Each path is a new rotation, seen through one point. The rows after it are directions, each followed by how far the rotation turns it, in deg/step (0 if it stays put).
Each turn is a multiple of 5 degrees from 10 to 175, or 0.
Each row of a path follows its step; steps can be skipped.
Rotation 1:
step 0: [-19  -7  12   2   3   4 -12  12 -14   0   9   4   4  -1  11 -11  -8  15
  11   2  -1  -4  -6  12 -11   0   7  -4   3  -7   3 -18   0]
step 1: [-12   9 -16  -1  -9   5  -9  -6   6   9   2   5 -16  -8   8  13  -2  -1
   7 -12  13   8   1  11 -10   6  -4   5   0 -16   4  10  -3]
step 2: [-13  -3  10  18   3  22   4  -8 -13  10   0  -5  10  -1  -1  -5  -6  -7
  -7  -3  -4  13  -3 -10  -4  -9 -10  -2  -1 -10  15  -3  -5]
step 3: [-12   0  11 -11   7  10   2  -3  17   6  -7   9   4  17  14   9  -6   9
  -8  -1   3  -4  -6  19   2 -10  -3   5  13  -5   3   1   5]
step 4: [-18  -5  -6  10  -8   5   0   4  -5   8   4   1   1  -3  12 -18  -8  -6
   6   4  -7  -9  -1  17  -7  21 -11 -11   0  -7  -2  -6   0]
step 5: [ -3  -2 -13   7   4   8  -1   0  -3  15   5   1 -18   6  -5  13  -3  23
   1   0   3   9   1   6 -14  -3  -8  13  -4 -13   8  -8  -5]
step 6: [-14   8   8   7  11   7  -6  -2 -20  10   3   2   7  -6  10  -6 -13 -11
  -9 -13  12   0  -6   4   2 -15  -1   3  -1 -14  -5   3   6]
step 7: [ -8 -14   5 -12  -3  23   4  -8  17   1   7  -2   0  -6  18   3 -12   2
   9   5  -1   9  -4  11   1   2   5   4   9  -8   9   3  -8]
step 8: [ -8  13   0  15  -9  11  -6   3  -2   8   4  -1   8   8   4   0   3   3
   4  -5  -4  -2   4  15 -19   2 -13 -18  11  -1  12  -9  11]
step 9: [-10 -10  -6  15   1  -2  -1 -11   0  19 -15   8 -17  15   6   2 -10  -3
   3   3   1  -1  -3   9   2  -8 -11  14  -2 -10   5   3 -10]
step 10: [-23 -10   5  -3   8   1   9  -3 -12   0  15   1   9  -9   3  -5  -8   4
 -18   0   5  -3  -2   7 -14  -3  -1   2   6 -16  -2 -15   2]
step 11: [ -8   0  -6 -12  -1  16 -14   9   2   2  -9  -2  -6  -6   9   2 -18   9
   9  -9   5  14 -13  18  -3   7  -3   5   0  -1   9   5   9]
Directions:
[ 2 -4  2 -2  7  0 -2  2  7 -5 -3 -4  8 -3  2 -5 -5  5  1  1  0  1 -1  4
  0  1 -1 -3  6  1 -2  4  1] : 95
[ 1 -5  2  3  5  3  5 -5  0 -5  6 -3 -1 -2 -5  2  1  1  3  2 -4  2  3  0
  5  3 -2 -1  0 -4  3 -9 -5] : 140
[  4 -10  -3   0   0   5  -5   3   5  -2  -2   8   1   4  -2   3  -2  -1
   4   0   4   1  -3   0   2   0  -1   6  -5   2   3   0   0] : 175
[ 5  1 -5  0 -2  3  2  2  2  3 -2 -6 -2 -4 -8  3 -1 -2  2 -2 -3  3 -5  0
 -8  6 -3 -3  1 -1  3  2  4] : 110
[ 1 -3 -4  8  1 -6  0 -2 -1  0  0  0  3  1  0  2  2  2  0 -5  2  5 -1 -7
 -2 -3 -7  2  2 -6 -6  4 -5] : 95
Rotation 2:
step 0: [-19   4   2 -13   7 -10   8 -15   4  -5  -4  15   8  13  -6  -2 -14 -13
  -5  -8  -4   2  15  -7   0  16   7  -9   6  11  -9   5 -11]
step 1: [-20  17   1   9  -5   0   9 -14   5  -3 -10  -6   5   3  11   1  -6  16
  14  -2  10  13   2  16  -9 -11  10  -8  -2  -6 -10 -12  -3]
step 2: [  8   4  -4   8   3   0  -4  22   5  -9  -4   1  -3  -6  19  -3  -2 -14
   9  -2  -9  14  -5  12  14 -16  13 -16  11  -2   9   6  -8]
step 3: [  8  -7 -15  11  19  -5  -6 -14  12   7   9  14   3   3   2 -10   8  -9
  17  -1  -3  -1  -3   0  18   7  -4  -5 -20   5   1   7   5]
step 4: [  4 -14   0  -5   8   4   8  -9  14  -7   1   3   4  16   1  10  -1   7
 -15  -3   9  -1 -16  18  12   7 -11   4   2   7 -22  -7 -15]
step 5: [-21  -5  -2 -14   1  22   4   4  -3   9  -6 -15   0  15  10   5   4 -10
   3   5  -5   7  13  -2   5 -17 -13  -9   6   7 -10  -7  -5]
step 6: [ -5   6  -5  19  -3  -8  -2  -3   9   6 -12   2 -31  -2   2  10  -2 -15
   0  -3  -3   9   5  -3   8 -10  -2   2   0   1   8 -21  10]
step 7: [ -4   5  11  -7  21  -9 -10  -3  10 -18   3  21  -9  -6   9  14   3  11
 -13  -8   1   2   4 -13  11  -4   2 -14  -7   5   6   9   0]
step 8: [-15   3  18 -11   9   8  -5 -22  13   4  16   2   0  -3 -10 -14  -2  10
   9   6  -8   8 -13   7   3  -7  11   3   0  10  -5  -1 -11]
step 9: [  2  -9  15   8   1   4  15  10   7  -9  -6 -12  -2  -2   4 -22  -1   6
   8   7  13  10  -1  12   8 -14 -20   0   6   1  11 -11  -5]
step 10: [  6   0  -3   1   8  -6  11  20  -7  22   0   6  -2 -11   5  10  14  -6
   4   3   1  11   2  -5  24  -4  -8  10  -3  18   1   7   7]
step 11: [  8  -1  -2   0  10   5   6 -20   3   3  -8  24 -10  15 -13  10   3   4
   1   6   3   4   5 -18   9  12  -3  16   9  -6   1   2 -12]
Directions:
[-4 -6  2 -1  1  2  6 -7  2  2  0  3  1  1 -1 -3 -2  6 -7  5  0 -6  0  0
  1  1  7 -2  0 -1 -4  4 -2] : 95
[-4  7  9 -4  1 -5  3 -2  1 -4 -2 -4  0 -4 -2 -5  5 -2  1 -3  5 -2  2  1
  2  1  6  1  2  4  5 -1  2] : 45
[ -1  -1  -2   5  -2   0   6   4   3   2  -1   1  -1  -5   4   1   1 -10
  -2   5   3  -1  -4  -4  -1  -8   2   1  -3  -4   4   3   2] : 95
[-5  5  0  2 -4 -7  0  0  0 -1  0  2 -3 -3 -2  5  1  1 -1  1 -6 -2  5 -5
 -5 -2 -1 -5  0 -3 -2 -4 -8] : 60
[-2 -2  3  4 -3  1 -5 -2  1  2 -6  7  0  3 -5 -7  5 -3  5 -1 -1  1  0 -3
 -4 -3  2  4 -3  1 -7 -2  2] : 140
[-5  0  4 -1  0  0 -1  1 -7  9  7  3  2  5  2  0  1 -5  1  0 -1  1  2  1
 -2  1  0 -5 -3  7  4  5 -1] : 145
Rotation 3:
step 0: [  3  11  -5 -15 -11  -6   1  -6 -15 -14 -21   2   1  -4 -13  -9 -11 -15
   2  19  12   5   1  -3  -6  -8 -10  -7   6  10   4   6 -15]
step 1: [  9   6   5 -26  -9  11   3   3   4  -5   3  -8   9  -8 -10   4 -11  -1
  20   4   1  -5 -14   9 -10 -13  -4 -14  10  -5  21   3   5]
step 2: [ -4   0   5  -2   8  15  12  -3   4   6   8  -9   8   6  10  -2  -6  10
  21  -7   4  13 -27  -6  -9   6   3 -12   6 -19  -2  -8  -7]
step 3: [  2   3   2  19   1   5   4 -12 -20  -2  -8  -5  19   5   5  -2  -2  -3
  15   2  16   8 -13  -8  -4  16  -3  11 -17   3 -10 -12  -7]
step 4: [  3  10  -4   1 -16 -11  -2  -2  -9   3 -18  -4  16   8 -11  12  -5  -9
  -6   9  24  -9  -8   3   4  11 -18   5   7   8   5  -7  12]
step 5: [ -7   4   3  -1 -10 -10   5  -5  14  -7  -2 -10   9  -4  -4  -1 -18 -13
  -8   1   6  -4 -17  18  10 -11  -3 -17  21  -2  14  -8  -6]
step 6: [ -7   1   9  14  -1   4  -4  -1  -9 -10   6  -7   9   4  14  -2 -11  -5
  16  -8 -11  -4  -9  16 -11 -19  10  -2   9 -25   8 -10  -4]
step 7: [  1   2   5  23  -5   4   4  -1 -15 -11  -2   6  -2  19  -1  -1   5  -9
  18  -7   7  12   4 -12 -12  12  -1   5  13 -20  -2  -5  10]
step 8: [  8   2   2  20 -14   1   1  -2   5 -11   4   7   0  -8 -22   1   2 -11
  11   7  11   9  -3  -4  12  16  -7  12   9  16   4 -18   9]
step 9: [-17   6  -5   7  -3   1 -12  19  15   1   0 -13   3 -13  -6   4  -3   4
   2   5   3 -17 -10  16  17   5  -7   6  11   1   7 -20  10]
step 10: [-20   7   5  20  24   0  -1   1   7 -11  -4 -19   0   8   4  -7  -6  -3
 -11 -11  -6 -10   0  15   4  10   7  -6   5 -17   8  -2  -3]
step 11: [ 15   0  15  24  10  -2 -11 -15 -17 -11   3   3  -4  13   3  -7  -3  -3
  -9  -6 -11   1  11  13 -15  10   2  13  10   0   5   0   7]
Directions:
[-3 -6 -1 -4  2  3  0  1 -3 -3  3  2  0 -2  1 -1 -9  2 -1 -3  5  0  0  4
  3  3  9  1  0 -6  4  4  3] : 85
[  4   0  -2   0  -5  -2   3  -2  -4   0  -4   9  -4   1  -3  -3  -1  -2
   0  -2  -3  -1   0   0   4 -11   2   1   3  -8  -1  -1  -1] : 55
[-1 -2 -8 -1  5 -1  7 -4 -1  2  0  1  6 -3 -2 -2  3  0 -4  2 -2 -6 -1  2
  4  6 -3  3 -2 -3 -2 -5  1] : 65
[  2  -3   0   1   2   2   6   6  -2   0   0  -9  -1   3   1   2  -1  -1
  -4   2 -10   6  -4   1   1  -2  -2   2  -2  -4   6   2   1] : 85
Rotation 4:
step 0: [ -9  -6  11   7  11 -20   4   7   1 -11  12 -12 -10   1   0   8  -2  10
 -22  -8  11   7   4   7  -6  10  13  -2  15 -18   7  10   8]
step 1: [  4 -21   2   2   3  -9   0  14 -17  18  10  -6  10  20   6  -3  -2 -10
  -4   9  12   0   9  13  -8  -3   4  -5  -6  -6   7  21 -10]
step 2: [  6 -13  17  -1  22  -1  12   8  10   9   9  -8  -8 -13  12   0  -5   0
   2  -4  12  -1   3   8  -2 -25  19  14   1  -2   1   3   1]
step 3: [ 13   2  13  -8   4   6   3  11  12   0  -5  -4  -1  14  11 -13  -6  -9
  -1   4   6  16  22  -5 -15   5   8   7  13 -22  -1  10  -4]
step 4: [ -1  -9   6   4   6   1 -13   3   5  -3   4 -11 -18   9   4 -10  -8 -16
   2 -13  20 -13   2 -12  -2 -21  -1 -20   2 -14   0  12  -2]
step 5: [-12  -6   3 -13   0 -10   7   3  -1   4   2 -18   2 -13  10  12   5 -11
 -16   3   9  -3  14  -4  -5  -1  21 -14  17 -21  -1  -4  -2]
step 6: [ -9   1   4  15   1  -1  -1   5  -9  -2  10  -8   1   9  20   6  16 -19
  -9  -1  10  15   1  10 -14 -13  -5   3  -4 -18  14  14  -7]
step 7: [ 14  -2   7  -3  17 -24 -11   5  11  15   1 -12  -6  -4   8   9  -2   1
   0   5  -2   9  -4   2 -12 -20  16  -9   2  -2  15  14   5]
step 8: [  1  -8  22   4   4   5  -3  13  -7  10  19  -7   1  -2   2 -10 -11  -8
   9   2   1  30  12   1  -7  -2  10  -6  11 -16   3  -8  -3]
step 9: [ -4  -3  11 -16  11  -5  16  11  -8 -16   3  -7 -10   7   6 -19  -1  -3
   8  -6   1   3   2  -3  -7 -21   1 -15  -1 -12   3  20  12]
step 10: [ -8  -3  -9 -14  13 -13  -4  10  13   2  10   0  -3  -6   3  -4   2 -19
   9 -11   7   0  26  12   1   5  15 -12  -1 -16   5   3  -8]
step 11: [ -4  12  14  11  13   1  14  11   5   3  11 -12  10  15   3  11   7 -15
  -7  -8   4   3   1  -8  -2 -11  10 -10 -17 -24  -5   1  -5]
Directions:
[ 2 -1  2 -2 -2  1  5  7  3 -2 -2  5 -1  4  0  0 -7 -7 -3 -6  1 -1  3  2
  3  1  5  2 -6  4 -4  0  3] : 45
[ 2 -3 -2 -1  0  3  0  1 -3  0 -4  2  2  4  4 -2 -2  0  2 -2 -1 -6 -7 -2
  0 -9 -6 -4 -5  1  6  5 -1] : 140
[-2  1 -2  2  0 -7  3 -1  0  1  9  9  5 -2  4  3  3 -2 -3 -2  1 -5 -4  0
 -2  3  0 -2  1 -1 -4  4 -3] : 70
[-4  1  0 -3 -2  6  9  1 -3 -6 -2  2  3 -3  4  1  1  2  0 -4  0  4 -2  0
 -6 -4  0  7  6 -2  0 -1  3] : 115
[-4 -2  4  1  5  5 -3  3  4  0 -2  2  4 -5  7 -3  0  3 -4 -1 -1 -1 -3  0
  3  7  5 -3 -1 -1  7 -6  0] : 135
[-3 -2  2  8 -3  5 -4 -1 -4  3  1  5 -4 -3  0 -1  1 -3  7 -6  7  3  0  3
 -2  1 -1  1 -5 -2  0 -2 -3] : 160
[ 2  3  2  2 -4 -2  7  1 -1  1 -8  1 -7 -3 -2 -1  3  6  0  0  0  0 -3 -1
 -1  1  8 -5 -1 -1  1  5 -6] : 160
[-10  -3  -4  -1   1   0   2  -6   4  -1  -3   0   0   0  -3   1   0   0
  -4  -5   0   3   6  -7   3   0  -3  -4  -3  -2  -1   3  -2] : 65
